A hidden rule labels the rows of this table. It goes by one to three of the table's principal directions, not those with the most spread.
[  44  -18   24  -27  -64  -49  -61   49   47   54   65   24  -34   49   10  -48  -11  -57   71    9 -107  -17    6    4    1  -22    9   14  -20  -22   24  -14] sail
[ 42  -5  43 -30 -39  -8 -39  85  -8   6  33  13 -52  -8   2 -24   2   2  14 -28 -64 -29 -22 -11  14  22  33   3  14  -4 -18 -26] raft
[  44    0   31  -85 -107  -46    0  -34   22   73   -6   39  -38   75  -68  -38   30    3   36   11  -53  -28  -71  -71   -9    6  -23  -17  -56  -13   83  -16] sail
[ 12 -17  15  23  26  18  -5 -19  13 -24 -12 -27   0  23  28 -23 -19  -8   4  -3  22   1  -3  87  -3  13  -9  27 -12  14 -58  -5] raft
[  24   15   63  -68 -107  -17    5  -33   10   19   -8   33  -45   81  -23  -17   49   48   47   -4  -42  -35  -54  -30  -20  -32   16  -18  -22   11   70  -54] sail
[-41   9  24  12   6  24  49 -37 -40   0 -42  -6   1 -32 -46  23  55  36  14 -30  46  -6 -36 -27 -25  27  12 -27  12  42  62 -24] raft
[-25 -25  42  -5  20  30  45 -66  10   1 -21  -8   7  -7 -16 -11  34  -7 -13  12  40 -14 -29 -18 -33   6  11 -19   1  32 -22 -10] sail
[ -4  20 -35   6  13   5  -4  20 -15 -16  -4   1  13 -18   0  28  -4  13 -38   4  20  12  19 -22  21   1  -6  -8   9  -9   4  21] gate
[  34    5   50  -60 -120  -19    1  -62   45   30   -3   25  -35   94  -23  -51   42   45   52   -3  -42  -36  -76   13   -3  -21  -32    2  -36    3   76  -46] sail
[-31  22 -26  48  14 -10 -15  39 -10  25  12  -4   5 -28  -2  37   9 -23  64 -29 -17  14  48 -31  -7  -8   7 -18  21  19  85  -6] gate
[  23    4   22  -41  -63  -33  -43   72   21   32   59   38  -29    9    7  -14    5  -10   23    3 -100  -20    0  -46   15  -31   23   -3   17  -29   33  -18] raft
[ 35  -6 -10 -41 -51 -45  10 -72  -3  36 -22  12 -10  78 -39 -25  -6 -15  47  17   2   6 -22  -6 -26   4 -21   6 -72  -7  29   5] sail
[ -3  10 -74  28  33 -22 -12  28 -24  13   3   1  19 -28 -21  26 -26 -25 -24  19  21  29  46 -28  11   8  -6  -9 -15 -28  17  46] sail
[ 31   4  20 -35 -76 -33 -24 -16  37  33  18  21 -25  69  -1 -26  15  -7  59   9 -49 -16 -11 -13 -10 -32  -4  -5 -28  -2  55 -19] raft
[ 23  27 -49 -14 -21  -8   1  18 -47 -16 -22  11 -11  -9 -42  15   2  51 -55   0  37   6 -14 -25  27  28  -8 -11 -19 -25  20  23] gate
[ -1  30 -18  -2 -15  -2 -30  85 -29  -6  26  24 -12 -14 -15  25   4  26 -42  -2 -38   1  12 -11  36  -5  17  -4  21 -31  30  -3] sail
[-78   2  -7  60 105  54  52 -37 -13 -28 -36 -36  55 -72  14  56  15 -15 -23 -12  77  23  32 -18 -18   8  -2 -18  47  48 -14  13] sail
[-15   3  -9 -22 -21 -45 -16  21  30  46  43  33  11   1  22  19 -12 -48  45  27 -72   7  51 -92 -18 -67  21 -19  14 -23  46   7] sail
[-49 -37  26 -15  34 -18  37 -93  40  26  11   9  61   1  23   3   9 -76  33  55  -8  19  26 -35 -55 -55  17  -1   3  13 -13  18] raft
[ 15 -17  37  13 -11   4 -20   3  33  14  11  -8 -28  48  14 -33  -3 -21  40   2 -24 -16  -2  55 -17 -11   9   6 -17  10 -10 -28] raft
[ 20  -6 -36  37  32  -4 -36  66 -30 -20  31 -10 -12 -34   7  -2 -23 -24 -12  -3   6  12  42  30  12  25  28   9   2 -12 -44  21] raft
[-39  13  -4 -25   7   1  55 -54 -22 -21 -27   6  32 -35  17  40   1  36  -1 -13  23  11   0 -65 -15 -23  -4  -8  31   7   2  -1] sail
[ -3   1  24 -36 -48 -20 -19  38  26  19  65  33 -11 -20  28   1  19 -18  34   0 -82 -18  19 -88  -3 -49  32 -19  43  -6  26 -17] gate
[ 19  18 -27 -18 -42 -16   1   5 -10 -12  -8  15 -12   1   1  -1  -8  60 -24   3   6  -5 -13 -10  18 -15  -7  -2  -5 -32  16   3] sail
[ -37    7    1   11   16   10   22   23  -21   21    9    4   -4  -66  -23   36   32  -14   20  -26    1   -7   18 -112  -18    8   27  -47   39   29   46   -7] raft
[  63   32    7  -36 -113  -26  -27  -25   20   14  -28   13  -55  112  -23  -27   27   59   46   -6   -1  -25  -39   16    4  -15  -23  -13  -60    5   88  -26] raft
[-11   0 -32   1  -5 -21  -2   0   0  23  20  12  20 -23 -17   5   2 -22   8   8 -15  12  12 -34   6   0 -11  -1   2 -14  37  20] gate
[-12 -15  41  -8   2   0  -1 -21  44  21  19  -2   4  14  31  -1  14 -55  57   4 -29  -9  22 -43 -32 -32  15 -15  14  34   3 -12] raft
[ 23 -30  68 -38 -29 -10 -16  36  19  15  36  14 -33 -11  20 -38   5 -18  26  -7 -66 -31 -26 -15 -12  -3  39   4  19   0 -39 -27] sail
[  3  27 -23  -2 -37  -9 -28  40   4  24  26  18 -10  13 -27  13  21  -1   5  -3 -33  -2  10 -38  23  -7 -11 -18   2  -9  75  -1] gate
[-11  16 -40 -16   2 -21   9  -5 -11 -26   8  11  35 -42  38  33 -20  17 -11   3   1  21  31 -46  11 -31  -2   6  29 -19  -6  27] sail
[-37   6  15  17  39  28  25 -22  16 -17 -22 -19  23 -19  39  28  -5   3   9 -18  17   4  15 -10  -9 -17 -11  -4  34  28 -14 -11] sail
[ 30  16 -31 -14 -50 -24 -35  70  -7   3  44  25 -32  -7   8  -8 -21  29  -6  -9 -52 -10  13 -24  30 -16   6  -1  10 -43  11  -5] gate
[ -37  -49   87    3   14   28   48 -117   46   30  -30  -16   19   51  -26  -52   40  -30   33   20   11  -15  -71   89  -46    9  -18   20  -27   39   -2  -37] sail
[  84   60  -53  -58 -107  -40  -40   91  -49    6  -15   35  -75   36  -46    9  -19   98  -33  -31  -23  -20  -29  -66   56   21  -18  -20  -35  -53   63   -2] raft
[-10  -4  -5  26  -9 -13 -25  43  12  26  61   5 -19 -24  21   2   3 -48  78 -23 -53  -6  54 -48 -18 -23  27 -18  28  14  29 -18] raft
[-71   0  25  28  37  34  70 -94  20 -11 -43 -21  34 -29  32  35  31  16  39 -12  59   1  10 -43 -50 -41   1 -32  36  56  28 -21] sail
[  6   8   9 -13 -18   5  20 -42  -1 -15 -35  -3  -4  21   1   2  12  38  -3   0  35  -6 -20   0  -9  -7  -5  -8 -12  11   7  -6] raft
[  6  -4 -45  27  19   2   8 -74  12 -19 -19 -20  26  47   4 -11 -17  -9  -7  27  61  24  19  68  -4  -3 -35  18 -43  -1 -23  26] raft
[ -9 -22  76 -77 -97 -27  41 -91  35  62  11  39 -15  52 -37 -43  53   2  77   3 -65 -33 -73 -59 -44 -30  -5 -11 -15  12  71 -52] gate
[ -7  24 -47  30  12  30  13   3 -38 -24 -12 -15  -8  -8 -26  16  -7  36 -26 -36  42   7   1  17  25  40 -35   0   0   3   1  -5] raft
[  0 -21  50 -19 -10   2  14 -18   9   9  -5   1 -10   8   1 -25   6   2  18  -6 -20 -15 -37  22 -16   5   8  12  -1   7 -17 -25] sail
[-31 -41 -14  70 124  27  29 -72 -17 -11 -47 -53  54  -9 -22  -3 -14 -76 -17  27  98  40  15 105 -32  57  -9  26 -40  34 -68  42] gate
[ 34   2   8 -13 -23 -15 -26  51 -33  22   7   9 -42  12 -47  -8  11 -15  14 -14 -19 -10 -12 -20   0  41  23 -11 -25   2  21  -6] gate
[  4  -2 -13  17  14   1 -12   6  -6 -23   6  -7   9   3  18  -6 -17   3  -9   4   5  11  11  62  11   0  -1  24  -2 -11 -28   6] raft
[ 59  25 -29 -31 -89 -27 -53  78 -32  11  44  38 -57  43 -56 -26   9  39 -27   1 -52 -16 -22   9  44  19   5   2 -31 -51  42 -10] raft
[  6  42 -37  26  23   0 -29  55 -35 -14 -30  -6   1   3 -19  56  11   7 -26   3  38  20  38 -19  16   9  15 -24 -10   9  52  29] raft
[ -3  30 -20  -6 -10 -16   6  46 -32  -1 -18   5 -14 -36  14  37 -25  45  21 -43 -14   1  12 -57   8  -6   1 -11  25 -10  32 -10] raft
[-29   0 -41  45   3 -14 -22 -20  46  27  53   1  26  25  23   3  -2 -63  63  18 -30  19  70   5 -12 -51 -17  -2   1   3  50   5] gate
[  0 -29 -34  42  71 -13 -22  35 -15   4  21 -17  22 -34   8 -10 -50 -66  -7  14  -3  29  39  60   3  29   6  34  -9 -22 -65  35] gate
[-31 -25  -4  17  53   0  13   2 -17  18  15   2  25 -33 -24   3  -4 -51 -21  27  -1  16  15  -1 -16  12  21   2   1 -10 -25  17] gate
[-24 -27   7   1  33 -15  20 -61  30  10   4  -1  31  30  38  -3 -32 -52  28  39  -7  18  39  12 -41 -52   7  12 -12  -6 -46   6] raft
[-10  17 -40 -10  -5 -18   1 -10  18 -11  16  14  23  -4  48  31 -22   2  -4  24  -4  14  56 -63  -2 -66   3 -15  18 -20   0  21] raft
[-38  -4 -42  89 124  35  24  -6 -35 -44 -47 -62  43 -81  34  39 -36 -19   3 -40  92  37  45  53  -6  48 -14  17  24  39 -56  29] gate
[ -4  15 -32  15  14   8  14 -18 -16 -23 -17 -13   5 -16  10  25  -2  15   1 -15  46   9  24 -33  -4   3  -6 -16   5  17  -1  12] raft
[ 44  -3 -50   7  12 -35 -70  90  11   2  50   6   4 -19  26  -7 -44 -49 -25  25 -38  16  51   6  37   1   8  18  -4 -43 -35  51] gate
[-27  13 -67  25  64   1  10  34 -20 -16  -3  -6  33 -65  28  47 -55  -1 -51   4  21  28  56 -47  18 -12 -10  -4  30 -30 -38  38] sail
[ -6 -29  23  12  28  15  25 -78  21 -27 -15 -23  18  22  36 -21  -6 -16  18  14  40   4   2  58 -33 -11   1  18 -11  26 -65  -2] raft
[ -70  -53   63   22   79   27   73 -127   25    8  -37  -24   55   -9    7   -6   26  -58   25   35   51   10  -10   28  -75  -16   20    0    0   49  -40   -5] raft
[ 35  20   9 -40 -98 -25 -40   2  66  12  41  26 -26  85  42 -27  -4  22  42   7 -75 -22   2   1  18 -69 -25   5  -6 -22  41 -29] raft
[ 41  21 -36 -17 -21  -3  -3 -12  -3 -23 -39  -8 -10  30   1  -2 -26  51 -41  -1  41   1 -18  14  29  14 -40   7 -30 -19 -15  19] sail
[-21  -7  -3  27  40  12  34 -65 -37 -22 -41 -23  22   3 -19  10  12  -2  13  -4  67  21  -4  53 -28  28   3  11 -22  30 -10   5] gate
[ -44  -28    2   40  127   51   57  -47  -25  -48  -80  -50   65  -82   12   29  -21   -8  -98   20  120   28   -8   43   -9   48   -1   12   15   22 -110   50] raft
[ -58  -12   39    0    4   27   57 -127   60   -2  -25  -10   55   27   17   -3   49   -3   23   25   36    0  -23   11  -34  -46  -31   -4   10   43   32  -12] gate
[-21  -9  14   8  14  -1 -13  13  21  -6  41   9  17 -13  38   7   7 -34  11  22 -31   3  39  -7 -12 -45  35  -2  30   1 -13   1] raft
[ 43  46 -58   7 -43 -24 -60  69 -21 -12  16  12 -23  34 -10  22  -1  19  -5  -3  -8  11  37   0  39  -2  -1  -7 -20 -20  56  19] sail
[ -4 -23  59 -35 -37   1 -12  32  48  21  63  29 -22   0  32 -33   3 -13   7  12 -92 -33  -9 -28  -4 -47  27  -2  37 -19 -28 -37] gate
[-14  46 -31 -20 -36   3  16  42 -55 -16 -10  31 -12 -45 -39  44  29  87 -59 -11  12  -5 -13 -82  26  -6  16 -36  28 -25  66  -3] raft
[ 51  -8  22 -25 -36  -8 -20  29 -18   1   1   4 -49  29 -22 -33   0  13  -1  -9 -10 -20 -32  20   3  33  17   4 -30  -5 -26 -13] gate
[  91   33  -33  -58 -108  -50  -53  104  -40   31   10   37  -82   35  -61  -25  -22   63  -18  -27  -58  -25  -46  -35   52   42  -14   -3  -45  -61   50   -7] sail
[-23  10   6   9   8   9 -10  33  11   4  26   3   7 -29  17  23  14 -17  15 -14 -28  -2  25 -44   4 -15   9 -13  39  14  24  -7] raft
[-65 -25  32  25  79  39  56 -69  12 -18 -38 -24  58 -43  18  13   7  -7 -30  15  48  13 -15  38 -22  -2  -5  13  28  24 -42   4] sail
[ 23  18 -20 -43 -89 -24 -19 -23  42  16  28  32   1  66  -7 -31   1  37 -12  22 -51  -8 -32  23  39 -34 -55  21 -20 -48  49  -6] gate
Here are more rows. What is the label of each one?
[ 26   0 -27  34  23 -20 -63 127 -31  -7  53   1 -30 -35  26   7 -41 -34  13 -14 -47   8  65  16  15   7  51   9  16 -24 -36   7] -> raft
[ 54  -1  22 -50 -82 -11 -13 -23  13  15   4  15 -43  73 -34 -48  17  21  12  -4 -22 -27 -57  13  10  19 -24   6 -44  -5  14 -21] -> raft
[ 13   7  25  -4   5  24   2  28 -15 -24 -21 -10 -25 -16   5   6   9  33 -23 -22  20 -17 -18  -7   6  19  18 -12  15  17 -24 -12] -> raft
[-49  -3  14  31  36  20  44 -69  -2 -28 -18 -21  28 -14  43  27   9  -2  54 -16  38  12  31   5 -44 -32  13  -4  27  46  -7 -19] -> sail
[ 19  12 -20 -15 -20 -28 -60 127 -39  23  69  42 -27 -43 -39  11   3 -17 -44  13 -81  -2  20 -49  38  11  50 -10  19 -52  26  14] -> raft
[-75 -13  57  16  20  21  23 -25  36  25  31   3  33 -34  16  16  49 -44  58  -9 -44  -5   9 -34 -31 -36  17 -13  58  43  50 -33] -> sail
[-44 -27  45  27  54  33  34 -67  33 -17 -20 -26  37  -6  40  -4   7 -20  15   9  28   3  -1  56 -31 -20   1  14  20  35 -41 -12] -> raft
[ 45   6 -61  37  36 -19 -64 112 -10 -26  33 -17 -16 -32  62   5 -84 -22  -7 -17 -21  17  72  31  37   8   6  25  10 -35 -77  32] -> sail
[-43  -2   3  29  68  41  52 -47 -38 -40 -51 -27  32 -34  -5  26   3  26 -38 -10  75  17 -11  41 -11  27  -3   8  12  24 -38   2] -> raft
[-35  -8 -22  47  46   7 -17  -9  50  16  42 -18  37  -8  42  12 -12 -86  53   0 -21  20  68  -6  -7 -24 -23   3  23  26   4  13] -> gate
[ 52   6 -34 -21 -44 -53 -66  86  17  48  53  23 -31   8  -6 -10 -23 -50  30   5 -72  -3  34 -67  21  -3   6 -11 -16 -32  35  24] -> sail
[ 60  30 -32 -11 -40  -8 -48 111 -43   0  12   9 -66   9 -31  -2 -25  36 -26 -38 -27 -15  -6 -14  46  46  -3  -5 -15 -30   3  -7] -> sail
[ 16   0 -23  24   3   1 -35  10  23 -19  25 -11  10  15  26 -13  -9 -16   1  10   1   9  25  58  20  -6 -12  20  -4  -3 -15  15] -> gate
[  6   8 -28  40  34   3 -29  46  -8  -4   8 -18  -5 -12  11  17 -16 -32  15 -12   9  13  47   5   5  13   7  -5   1  11  -3  15] -> gate
[-39 -18  46  22  56  57  46 -78  32  -8 -57 -37  34  -9  -8  -4  33  -3 -27  -1  68  -6 -48  36 -11  30 -34  -2   7  51 -14  -2] -> raft
[-60 -20  -9  75  69  30   0 -49  89  -5  36 -33  55   2  92   1 -25 -70  49  17  -4  18  80  53 -18 -69 -30  14  38  25 -29  -1] -> gate
[  6  10 -14 -27 -34 -14  17 -71  30  -7 -22   6  19  40  18  -2  -1  28   1  21  21   4  -9  -9  -2 -38 -32   1 -17  -7  18  10] -> sail
[-18 -13   0   6   5 -12 -19   3  46  11  45  13  25   7  39  -8 -10 -38   6  39 -46   7  36  12  -2 -57   9  10  17 -21  -7   7] -> raft
[-10 -27   7  16  57  14  21 -32 -10 -11 -32 -21  29 -17 -11 -15 -14 -11 -40  15  42  14 -26  71  -1  38 -11  29 -15  -1 -57  21] -> sail
[ 39 -30  78 -53 -86 -15 -21 -29  71  53  26  22 -37  92 -18 -79  26 -17  39  21 -77 -41 -71  40  -7 -13 -16  14 -38  -7  21 -40] -> raft
[-26 -20  16  10  23 -11  -6   7  20  26  31   5  19 -19  13   0   2 -57  31  14 -37   6  25 -13 -19 -20  21   0  16   3   5   2] -> raft
[ 19 -33  80 -43 -56 -18   1  -5  30  45  18  18 -43  27  -7 -54  16 -10  57  -5 -68 -39 -53  -7 -30  -8  23   0  -8   3   5 -47] -> sail
[-61 -22  11  44  92  50  49 -80  20 -57 -24 -38  67 -38  65  15  -9  -6 -27  12  66  21  21  66 -18 -22  -9  23  39  30 -84   9] -> sail
[ -3   4  -2   7  -8   2  -7 -12  16  -5   4   0   9  13   7  -3  11   3  -1  12   4   2   3  20   4 -15  -4   2  -1   1  16   2] -> gate
[-56 -21  16  38  67  21  44 -56  22  -8 -22 -28  46 -63  43  20   5 -25  32  -7  40  11  22 -18 -37 -17   5  -8  40  42 -13   6] -> sail
[-12   6 -33  36  29  -2  12 -18 -29   4 -27 -13   7  -7 -31  22  11 -13  13   1  55  17  24  -9 -21  17   8 -20 -22  19  33  17] -> raft
[ 14  10 -54  22   7 -11 -13 -39  16  -6  -6 -13  18  43   9   6 -13 -25  11  22  41  23  43  16  -1 -12 -27  -1 -36   4   8  32] -> raft
[ 12  22  -1 -11 -37   2   1  43 -38  20 -15   8 -34 -28 -61   6  31  43  -3 -44  -2 -18 -47 -48  21  54  -8 -21   2   6  70 -14] -> gate
[ -38  -43   58   -7   52   40   79 -127   31  -19  -71  -29   47   10    8  -29    5   15  -40   29   73   -2  -67   76  -33    6  -30   25  -13   22  -74   -3] -> sail
[-47 -23  25  -2  55  23  62 -46 -29 -10 -19 -10  25 -53   0  13  -6  -6  -8 -14  22   6 -13 -20 -30  16   9   5  28  17 -57 -11] -> gate
[ 59   5  34 -49 -81 -29 -31  50 -22  29   7  25 -69  46 -46 -28  18  20  27 -16 -48 -30 -44 -23   0  23  26 -11 -35  -8  37 -28] -> raft
[-21 -21  16  18   4  -9  -7 -14  25  22  34   5  11   9   9 -15  11 -46  44  18 -32   3  21  22 -24 -27  19   5   3   6  15 -10] -> gate
[ 42  20 -22 -32 -36 -17 -36  82   1 -13  13  19 -21 -14  21  -4 -37  53 -61   1 -38 -10 -11 -11  54  -9  -9  11  12 -57 -19  13] -> sail
[   7  -13   40  -46  -62    6   20 -102   54    8   -3   16    5   91  -12  -46   34   17   -7   42   -5  -18  -55   41   -9  -34  -31   10  -35   -2   10  -20] -> raft
[  9   4   5 -28 -39 -36  -6 -20  30  54   1  13  -2  33 -13   1   8 -36  67  -1 -36  -3   1 -69 -18 -16 -17 -16 -20  11  71   0] -> sail
[ 34 -19  27 -42 -57 -22   6 -76  42  33  -6   2 -20  96  -3 -53 -17 -16  64   0 -30 -13 -38  35 -20  -4 -45  24 -54   0  -6 -26] -> gate
